runs of hidden systems:
trace 1, K762 (10 x 22):
[[-11  -5  -2 -25  23 -13 -14 -23 -11   6  -1 -31  25 -34   3  -3 -34 -17
  -22 -14  -8   2]
 [ -8  37  31  30  -5   9  12  16  -6 -22 -45   6  -3 -21   1   2  -2  -7
    7  21  -2  -2]
 [  2   9 -33  27  -8 -12   5  -7   8   6  19 -10 -30  21  19   3  47   7
   24  -6  10 -13]
 [-27 -19  10 -29 -17  -1  -4   9   5 -19  40 -14  16  18  -4  -7   0  -4
  -31 -26 -14  16]
 [ 15  -9   3 -10  32  16  16  18   4 -22 -11  18  11 -16 -27  26 -36  11
   22   7 -30   4]
 [ 32   4   0  15  11  17 -11   4 -15  27  -8  28  -5  16  -9 -10  28  -7
   11  22  41  -4]
 [ -7 -31  -9 -14 -31 -27  -9 -22  19  30   7   4  -7 -17  22 -16  -2  23
  -24 -18  12   1]
 [-19   6  13  -5  20 -19 -11   0 -22  -5 -15 -40   8 -15   1  -1 -43 -21
   -4   2 -32  -1]
 [ 10  39   8  25 -23  20  18   0   4 -35 -23  10 -13   8   8  11   6  -8
   18  28  10 -14]
 [ -2   1 -34   1  -1  -2   7 -21  12   8  36  -8   3   8  10   9  50   1
    9 -28  16   2]]
trace 2, K62 (10 x 22):
[[ -8   2   7  32 -14  -1 -20  13 -15  -2  12  22 -30 -30 -33  -1  29  24
   -5  11  10 -12]
 [-10   0 -19   3   2 -13  -1 -35 -16  31  19  -5  10 -14   9  41  27  13
   22 -20   5   4]
 [ -8 -26  17 -31 -24   2 -11  -3 -24  -1  19   7  32  12  -2  28 -35  -3
  -15   1   0   8]
 [  9  -5 -16   1   2  17  29  40  21 -43  16  -3  19  29  13  10  -6  -4
    9 -14   1   8]
 [ 12  12  10   6   6   4  -1  20   3  19 -19   1   3  34  25 -42  21 -17
  -19   1  33   9]
 [-11  -7  -1 -11  -4 -24   9 -17  41   9 -21 -13 -19 -26  15 -40  -4   7
  -17 -14 -20   3]
 [ -3  15   0  13  18 -14 -14 -12 -21  -9 -15 -33 -22 -13  -9  -3 -29 -21
   15  26 -25 -22]
 [  2  20  11  18 -28  21   0 -16  -3 -24  -1  32 -23 -21 -27  17  16  15
   11  28   6 -16]
 [  4   0  -3  -6  31  14   5 -15 -13  30   8  17  26 -18 -19  29  32   3
   24 -15   7  17]
 [-17 -34  14 -13  -5 -10 -18  26 -22  19  23  13  15   9  -6  13 -18  28
  -23 -16 -11  18]]
trace 3, K831 (10 x 22):
[[ 24  17  -9 -22   6  18 -20 -19 -13 -15  11  10   2  18   5   8 -43  16
  -31  25   2 -16]
 [ -2  46  -9  -4  21  16   4 -19   2 -14   2   4  24 -28  10  21   6  24
  -26 -16   3   2]
 [-22  22 -14  22  16 -14  -2  12   0   0  10 -35   1  -9  15 -23  41 -10
  -16 -30  10   6]
 [-13 -39 -15   0  -7 -26   5  11  26  -2  25 -15 -31   0 -11 -19  17   3
   16 -18 -26   2]
 [ 16 -35  -3  -3 -11  16  14  20  10 -32  14  11  -2   9 -33  13 -11 -20
   38  17  -3  -6]
 [  3   1  34   5 -42  20  11  -2  -3  -2 -21  40  14  -2  -4  19   6  -2
   11  19  23   5]
 [ -1  10  29  -1  15  -6  -9  -7 -25  49 -43   6  17  -4  15  -5  -8 -11
   -3   7  11  14]
 [  1   8  -3  -5  13 -21 -31  -3 -24  23   3 -16 -16  22  22 -14 -34  22
  -32   9 -16 -11]
 [ 17  19 -41 -14  31   6   1 -22  12 -23  23  -6  -3  -2   7  19 -21  27
   -7  -4 -19 -16]
 [ -1  24 -21   7  -1  19   8  -3  12 -38  27  -8  16 -20  -2   2  33 -10
  -16 -18  29  -5]]
trace 4, K62 (10 x 22):
[[  3  -6  -4  -2 -32  19  17  -3  34 -40  16   5  -2  -6 -14 -21  31 -25
   -4  -3  26  -3]
 [-24  20  18   4  26  -3  -1   3  -9  13 -11 -28  20 -16  -3 -23  34 -34
   -7 -25   5  19]
 [-38  22  32   2 -21 -17  -2   2  -5  -4 -16  -5  -7  -9  16   1 -15  27
  -29  -5 -34   8]
 [ 20  32 -16  -2  22  10  17 -20   0 -10 -20   1   1  14  21  34 -28  11
   23  17 -22 -10]
 [ 36 -11   9  -9  10  28  -9   9  -1   4 -11  46   1  -3 -27  -8 -15  10
   -4  27  21  -3]
 [  7 -32 -28  16  28 -13   3  25  15  14  17   7  -9 -23 -16  -7  23  19
   19 -22   4   4]
 [-13 -23  -7   9 -21 -32 -31  -7 -31  33  21 -22 -15  16  12  -1   2  -3
   -4   1  12  -9]
 [ -9 -12 -11 -21 -48   1  14 -35  20 -33  21 -13   2   3  10  19  -6 -14
    5  -3  -2 -10]
 [  2  19  19 -10  13  29   7   7 -13 -27  -2 -14  34  10 -11  -3   4 -51
    3   0  12  13]
 [-21  22  32  11  -2   9  13  35  18 -10 -16  17   4  -6   4 -23  24  19
  -29 -17  -6  21]]
trace 5, K107 (10 x 22):
[[-20  21  16  -4 -29  -1   4 -44   1 -23  -7 -25 -12 -14  -8   2   5 -36
   13  14 -15 -11]
 [ -6  14  28 -18  -2  27  -5 -13 -22  -5  17   8   4  37 -28   7  22 -26
    6  16  -8  11]
 [-17  -8  31   4  -7  13   4  31  -9   1  11  38   1   4 -30  16  21  30
    1  -5 -16  21]
 [ 11  -1 -16  21  40  -4   7  53  -6   5  -2   9  -1  15  12  12 -12  37
    7 -10 -14   7]
 [ 22  -9 -35  12  -1 -19  -8  10  20   9  -1   2 -21  -3  36 -24 -13  33
  -25  -2  20 -15]
 [ 17  -8 -38 -18   8 -11   5 -43  22   6  -1 -19  11 -30  21   0 -14 -10
    1 -11  18 -12]
 [ -4  -3  14  -5 -23   0  -9 -21 -10 -19  -9 -24  13 -25 -10 -13 -11 -55
   -1  14  21 -10]
 [-29  17  34   2 -31   4  10 -22 -11  -8  -4  -9  -6  15 -10  16  25 -28
   27  10 -22   8]
 [ -6  -4  31 -18   7  20  -2  20 -18   6  15  23   1  47 -25   4   6   7
    0   7 -23  21]
 [  0   0   7   9  18   8   6  37   9   0  -1  40  -8  -8 -12   8   1  55
   -6  -6 -20  11]]
trace 6, K221 (10 x 22):
[[  6  -4  10   3   8   8  14 -13   4   2 -19  26  -9 -32 -32  27  -2   9
   41  17 -22  -1]
 [  1  14  31  -8  12  16 -24 -11 -29  23  -4  36  -7  -5 -32   4   3  21
  -15  22  -7   5]
 [ -3   3 -17  -7  19  -6 -21  -2 -23  22  35  11  -1  12   3  22   2  49
  -23 -13 -10   3]
 [  6  19 -20  10   7   4 -15  18 -32 -18  28 -19  22  26  23  19 -13  -1
  -20  -4  26  -8]
 [  0   2 -19  19 -14  -3  12  17  13  -6   8 -15  17   8  30 -11  35 -16
   -5 -22  45   2]
 [  1 -17  -3 -12  11 -13  14  -2  20   6 -18 -36  13  -3  14 -34  -2 -50
   11 -12   4   8]
 [-13 -21  25  -1 -30 -16  21  10  30 -12 -31  -6 -24   0   5 -24 -14 -12
   16   9 -29   3]
 [ 18   1  -2  -3  -3   6  13 -31  14  -9 -18  17 -27 -12 -20  16 -12   6
   38  29 -28 -16]
 [  6  15  25 -17  -1  27 -11 -20  -7  -3  -3  44   1 -24 -33  10  -7  25
  -18  19  -4   0]
 [-11  11  -6   1  36  -1 -16   4 -24  17  23  14   7 -17 -14  25   9  46
  -18 -17 -14   8]]
trace 7, K831 (10 x 22):
[[ -7  30   6  12  -4  13  11   2  13  -9   7  -8 -21  35   5 -27  55 -14
    0  -2   0   4]
 [  4 -36   4 -23  17   3  -4   2  20  25  15  23 -12  -6 -37 -27  23   8
    1 -10  -7  16]
 [  5 -23   6  19  10   6 -13  50 -33 -11  15  16   6   1 -28  22 -19   7
   13  10   5   0]
 [ 10   9  -8  26 -28  -6  10 -11  -9  17 -16  24  -7   0  27  38   6  27
   26  15  18  -8]
 [ 17  -5 -11 -10   4 -12 -11 -34  -9  33 -17 -19  16 -13  21 -11 -13 -32
   -1   5  35  -8]
 [-26  -7   9 -20 -18 -19 -15  -9  -7 -13  11 -23   8 -10  12  -1 -41   4
  -39  -8 -20  -2]
 [ -6  33  -8  -3  21  10  32   3  15 -36  -3 -20   5  18  15  16 -10  -1
   14  -9 -38   5]
 [ 10  18  -2  -4  -7  22  11  -1  35 -16   9  10 -11  21   0 -39  45  -9
  -17  -1  19   2]
 [ -8 -29  18  -7  22   2  -2  23  12  11   0  21   1 -37 -41 -24  15   8
   -6 -16  -8  17]
 [ -5  -6   8  39   3  -8 -11  47 -35  -8   1   2 -18   6 -15  14  -4   7
   22  18  -4  -8]]
trace 8, K762 (10 x 22):
[[  3 -20 -12  -7 -42 -18 -20 -24   4 -11  13 -17 -21   2  10 -20 -22 -14
  -15  18  15 -25]
 [-18   4   8 -14 -12   0   8 -37  -6 -23  -4 -24  20 -37 -13  25 -17 -32
   16  -2 -10  -3]
 [-19  32  30  19  -4  13  20   1 -12   4 -20  12   9   2  -3  24  38  -7
   29   0  -5  17]
 [ -4   0 -12   3   0  -8  10   9   9  24  17  11 -11  46  26   5  30  36
    4 -18 -13  15]
 [ 10 -10 -12 -29  23   4  -7  19   5 -12  22  -5  14  27   9 -12 -37  14
  -35 -12 -13   6]
 [ 33   4 -10  -1  26  22   2  12  11 -26 -18  16  12 -36 -16  -8 -34  -3
   -6  16  19 -11]
 [ 10  -4  -4  27  -2  -7 -11  -5  -1  19 -12   4 -15 -37 -14 -24  36 -16
   10   7  41 -11]
 [-39 -25  16   5 -40 -35 -11  -9   1  14   8 -17 -26 -10   1 -15  13  -1
   -4  -8 -18   2]
 [-15   5  11 -13  -8  -5   4 -12 -15 -23   7 -22  -8  24  -5  27 -31 -11
   20  14 -49  -3]
 [ 19  32  -1 -10  -3  37  18 -19  -4 -18   6  23  21  29   2  34   9  -5
   14  14  13   2]]
trace 9, K107 (10 x 22):
[[-14  22 -19 -17   2  -1   9 -32  30  -9  22 -12  -3  -7  15 -10  27  16
  -27 -27 -12   3]
 [  5 -14 -16 -12  23  14  -6   8   2 -32  34 -18  17 -16 -34 -13   6 -31
   -7 -13  13  -2]
 [-12 -13   0  34 -30  -7   8  12   1 -22   8  -4 -26 -17 -23   5  31 -13
   36   7   5 -12]
 [ 17 -24 -10   2   2  -8  -3   0 -19  32   8   4 -10  45   2  15   6 -10
   43  12   0   1]
 [  8 -32  18 -12 -22  -5 -12  -1  -5  26 -12  39  -6  -9  -8   7 -32  31
   -7  17  -1   1]
 [ 12  30  -1   4  32   2  12  -4  -8   6 -38   5  20 -18  24  24 -35  17
    3   5  -8  -1]
 [ -6  36  11   3  -9  -1  -9   3  -1  -3 -16 -12   9   9  38 -31  -2  -2
  -52  -2  23   1]
 [-28   8  -4 -25  -3  -3  15 -27  25 -11  22 -22  16  -9   9  -2  21  -4
  -15 -36 -20  14]
 [  0 -15   0  -6  13  15   1  24   6 -47  25 -16   0  -2 -39 -19  -2 -33
    0   0  -9  -1]
 [  0  -3  -4  29 -18   2  10   6  12 -10   7  12 -38   1 -23   2  45   3
   39  14  -2  -9]]
trace 10, K221 (10 x 22):
[[-14 -23   4 -12 -32   4  21 -23  33  -6  14  10   1 -19 -18   1  41 -12
   19 -17   2  10]
 [ -5 -16  28 -27  29  12   9   6  -8   2 -11  -2  20   5 -31   6 -19 -26
   21   0 -32  22]
 [  2  -2  17  14  -2   2   5  36   1  10  -8  34 -28  32  -4  -4   6  38
    6  14 -21   8]
 [ 42   7 -39  -7  32   7 -16 -22  -5  13   9  12  -9   9   6   8 -19  23
   -1  19  12 -22]
 [ -2   9   3   0 -18   3 -11   9  -6 -12   0  10  26 -24  20   0 -21  22
  -50  -9  33  -1]
 [-22  13 -19  28  15 -25   3   1 -14   7   0 -38   9 -31  18  16  22  -7
   13 -25   4  -1]
 [-20   5  25   0 -26  -4 -13  -8 -15  -8   3 -27 -11  19  -9 -30  21 -48
   -5  10   5   1]
 [ -5 -39  -9 -27 -25  -4  23 -14  39  -5  21   4  -9  19  -4   1  15  -1
   24 -14 -23  10]
 [ 20  -2  14 -16  20  25  20  17   3 -26 -21  13  20  11 -15  16 -39 -17
   21  16 -18   7]
 [ 14  15   6  22  12   9   8  22  13  17 -26  41 -16  -7   0 -10  19  39
    0   8   5   4]]
trace 11, K744 (10 x 22):
[[ 16  -3 -27 -13 -10  -8  -7 -34  -4  16   6 -23  18  14  35   0  -6 -26
   -5  -3  37 -10]
 [-24 -23  12 -11 -44 -18  12 -10  20  -9  -8 -26  13 -15  19 -15  -2 -35
   -3 -16   7   6]
 [-17  -2  11  12 -19  -5  30  26  24 -37  -6 -20 -20  19   6  -8   3 -15
   25  -2 -34   5]
 [  6  15  23  -1  -3  29  12  19  17 -17  -1  32 -21  35 -21 -20  26   9
   -1  15 -13   9]
 [ 13  -4  14 -25  35  22   0  -8   4  14  -4  40   3 -16 -41   1  -1  21
    3   6 -18  14]
 [ 11  16 -11  17  45   1 -15  13 -22   6 -10   6  14 -48  -9  13 -17  23
  -11  -2  11  -7]
 [  9  12 -38  20   1 -22 -22 -20 -17  21  13 -10 -11 -11  32  16  -2  27
  -11  -1  22 -23]
 [ -7 -10 -10  -6 -23 -16 -19 -39 -19  15  16 -32   0   7  11  -3   9 -37
    2   2  21 -12]
 [-30 -25  21  -7 -50  -9  10   6  -1 -25   8 -17  17   5   6  14 -10 -32
    6  -8  -3   7]
 [ -4  -5   9   7  -6   7  35  40  18 -22  -6  -1   7  42  16   5   7 -10
   25 -10 -19  18]]
trace 12, K744 (10 x 22):
[[-13  18  10   6 -35  -3  -7 -28 -17 -21   5 -31 -11  16   5  -1   1 -42
    9  22   4 -16]
 [-27   0  29 -14 -45  15  22  -6   8 -22  12   9  17  18  -1  26  18  -9
    8  -9 -13  17]
 [-10  -2  14  -3  33  12  25  37   8   2   0   4  17  21 -10   2  25  -4
   18 -26 -24  32]
 [  6 -12   5  -1  30  -2 -12  45   5  14   2  22 -11   7 -10 -32  -4  38
  -30  -6  -8  12]
 [ 39  -8 -30 -16  36   2 -17 -14   4   4   3   5 -14  -6  -8  -9 -41  14
   -7  21  -1 -20]
 [ 22  13 -16   6 -14   7  -9 -29  -2 -13 -11   3  11 -42   7   3 -12 -11
  -11  17  47 -23]
 [-15   2 -14  17 -31 -24  15 -34   8   7  -9 -17  -6 -26  22  24  19  -6
   30  -9   6  -8]
 [-36  11  25  24 -19 -15  -3   7 -23   3   1 -25 -15  18  -2  -5  36 -26
   13  -1 -11   7]
 [-21 -13  31 -19 -18   8  -3  15 -11  -5  22  11  -3  44 -14  12  -4  13
   -7   1 -35  17]
 [ 19  -1   3 -25  41  30  12  27  -2  -9   6  15  36  25 -10   6 -17  -4
   -3  -6  -4  20]]

runs to name:
trace 13 (2 x 22):
[[  2  18  15 -14 -11  16 -20   4   0  -4  14  24  -5  20   3 -29   4  24
  -57   5  10   2]
 [ 13  -2 -35   3  26 -10 -12  -9   1  -9  10  -5  -6 -46  -4  15 -31  30
   -7  -3  -7 -20]]
 => K762
trace 14 (2 x 22):
[[-33 -10  23 -18 -37  -5   1 -22   5 -21  14   4  -5 -22 -15  18 -12  16
  -10  -5 -35   2]
 [  3  23   1   9  31  11  -4  -4 -40   4   4  -1   7  11 -14  46  -5   0
   30  14 -17  -1]]
 => K762
trace 15 (2 x 22):
[[  8   3  -3  28  39  -6  -1   7 -18  28 -21   4 -11 -21 -19  11  15   0
   40   8  -8   0]
 [  6  -9  -9  11 -27 -12 -36 -19 -33  18  24  -2 -26  17  -3  -1   5  -2
   -2  24  25 -23]]
 => K831
trace 16 (2 x 22):
[[ -9 -27  -5  -3 -45 -11  -3 -28   3  -1   8  -2  14 -40   4  12   4 -15
    0  -6  35  -9]
 [-30  -8  30  -9  -8  -6  15 -11 -15  13 -14 -15  29 -17  -5  25   5 -31
   26 -16 -12  23]]
 => K221
trace 17 (2 x 22):
[[ 23 -43 -27 -21  31   3   1  14   4   9  25  13   9  12 -18  15 -24  14
   18  -8 -12   6]
 [ 14 -29 -22  10  -9  -5 -21  34  -8  -7  37  -4 -15  31  -1 -19   3  -1
  -12   4  24 -10]]
 => K62
trace 18 (2 x 22):
[[-13 -16  23 -13 -16   9  34  23  18  -7  -8  23  34   9   8  24  -2   9
   10 -21 -12  30]
 [ 16  31   0  15  51   8  13  14  -7  17 -31  -2  -4  19   7   0   5  -4
   28   8 -14   8]]
 => K221
trace 19 (2 x 22):
[[ -6 -19  -6 -14 -11   8  -7 -16  -7 -21  46  -1 -16  12 -41  22  13  -7
   23   6 -21  -5]
 [ 11 -22  11 -14  -1  31   8  29  -6 -12  20  33  28  22 -27  20   3  -3
    9   0  12  17]]
 => K221
trace 20 (2 x 22):
[[ 16  15  17 -11 -15  27  21 -11  23  11 -20  44   4  25   9  -1  23  15
    3  10   9  14]
 [ 16  -2  12  -4  38   5 -19  18 -14  33 -19  12  21 -16  -6 -29  -5  -2
  -26  -3  27  12]]
 => K831
trace 21 (2 x 22):
[[  9  19  12   4   1  40   4  25  -9 -30   9  34  24   4 -19  14   7  10
  -18   5  24   5]
 [ 17 -31 -32  14  20 -13   0  16   5  30  10  19   3 -23  -1  12  13  30
   16 -17  23   2]]
 => K762
trace 22 (2 x 22):
[[-11  22   5   5  17   3 -20  14 -26   6  16 -20  20  12   6 -20  24 -20
  -34 -16  29   8]
 [-25  15   3  -2 -26 -16  11  -3  22 -10 -11 -10  12 -20  40  -5  -9  24
  -37 -23  -3   6]]
 => K62
trace 23 (2 x 22):
[[  6   4 -12  28   1 -19 -25  19 -19 -10  -6 -30 -16 -12  12 -26 -25 -13
  -20  14  22 -25]
 [ 10  -3 -16 -11 -51  -3   2 -42  12 -14  12   3 -19  21  20  16 -13   4
    9  20   1 -20]]
 => K744
trace 24 (2 x 22):
[[ -9  23  26   9 -27  -5 -14  -5 -16  25 -21  24  -3   2  25  -6   4  31
  -36   9  17   4]
 [ -7  12  -7 -29  29 -11   0 -42  -6  18   1 -28   7  10  11  11 -16 -12
    8  -7 -35   6]]
 => K744
trace 25 (2 x 22):
[[ -7   3  -7  19 -12 -16 -22  -2 -26  29  23  14 -27  22   8  17  20  41
   -2   6  -4  -6]
 [ 14 -18 -31 -36 -12   3  -1 -50  11   7  28   5  14  10   9  24 -12   7
    1  -4   7  -6]]
 => K62
trace 26 (2 x 22):
[[ 25  -2   7 -11  25  22 -22 -10 -17  18  -1  41   1 -18 -35   5  -9  20
  -10  20  11  -3]
 [ -8  24  -2  25  14  -5 -25   3 -50  16   6   0  14 -19   3  32   0  20
  -12   0  19  -5]]
 => K831
trace 27 (2 x 22):
[[-15 -39  20 -10 -17  -5  27  18  17   9  -2   1   8  21  -7   3  15 -19
   37 -14 -18  26]
 [-15  -2  18 -13   2   1   1   8   2   3  14 -11 -17  57  -5 -20  16 -12
    3   2 -33  16]]
 => K62
trace 28 (2 x 22):
[[-27  20  14   8 -14 -20   8 -12 -11 -12 -26 -43  15 -14  27   7 -13 -34
    7  -6  -8   1]
 [-11  27  42   3 -25  18  21   2   1 -24 -37  14   4   2   1  10 -14  -6
    5  21 -16   6]]
 => K62
trace 29 (2 x 22):
[[  1 -25  20  20 -44   2  13  27   0  -2 -13  34  -5   9   0  18   0  11
   24  16  13   2]
 [ 11   2  19   0  20   0  13   4  -9  37 -39  14   2  26   8   7  -5  -4
   33  14 -13  15]]
 => K744
trace 30 (2 x 22):
[[ 22   8 -22 -14  19   9   3 -14  18 -35  -1 -33  -4   0   0 -23 -27 -34
   -2  12  -1 -17]
 [ -1  26  17  29  -5  13  -8  16  -1 -27 -15   3 -14 -34 -21 -30  18 -14
  -16  16  23 -12]]
 => K62
trace 31 (2 x 22):
[[ 22  -5   0 -17 -35  13  -5 -47  -1   1  -5  21  11  -8   1  19 -13 -10
    5  25  32 -15]
 [-20  15  31 -18   0   0  -5 -18 -22  10 -18 -12  45 -23  10  10 -19 -17
  -23 -10   7  16]]
 => K831
trace 32 (2 x 22):
[[ -5 -23  10   3  22  -2 -27  42 -24  18  23  13   1  -2 -28 -15   9  15
  -23 -11   6  11]
 [  9 -35 -27  16   5 -25 -19  27 -25  21  23 -13  -6  24  14  11 -16   8
   12  -1  12  -8]]
 => K221
trace 33 (2 x 22):
[[ -8  18  -2  19   2  -7  19  10   9 -23 -30  -7  17 -50  17  19 -24  10
    3  -8  -2  -2]
 [-15  35  21  28   3  -4 -12 -15 -18   6 -16 -10 -22 -29 -19 -16  33 -17
    5  15   3  -8]]
 => K221
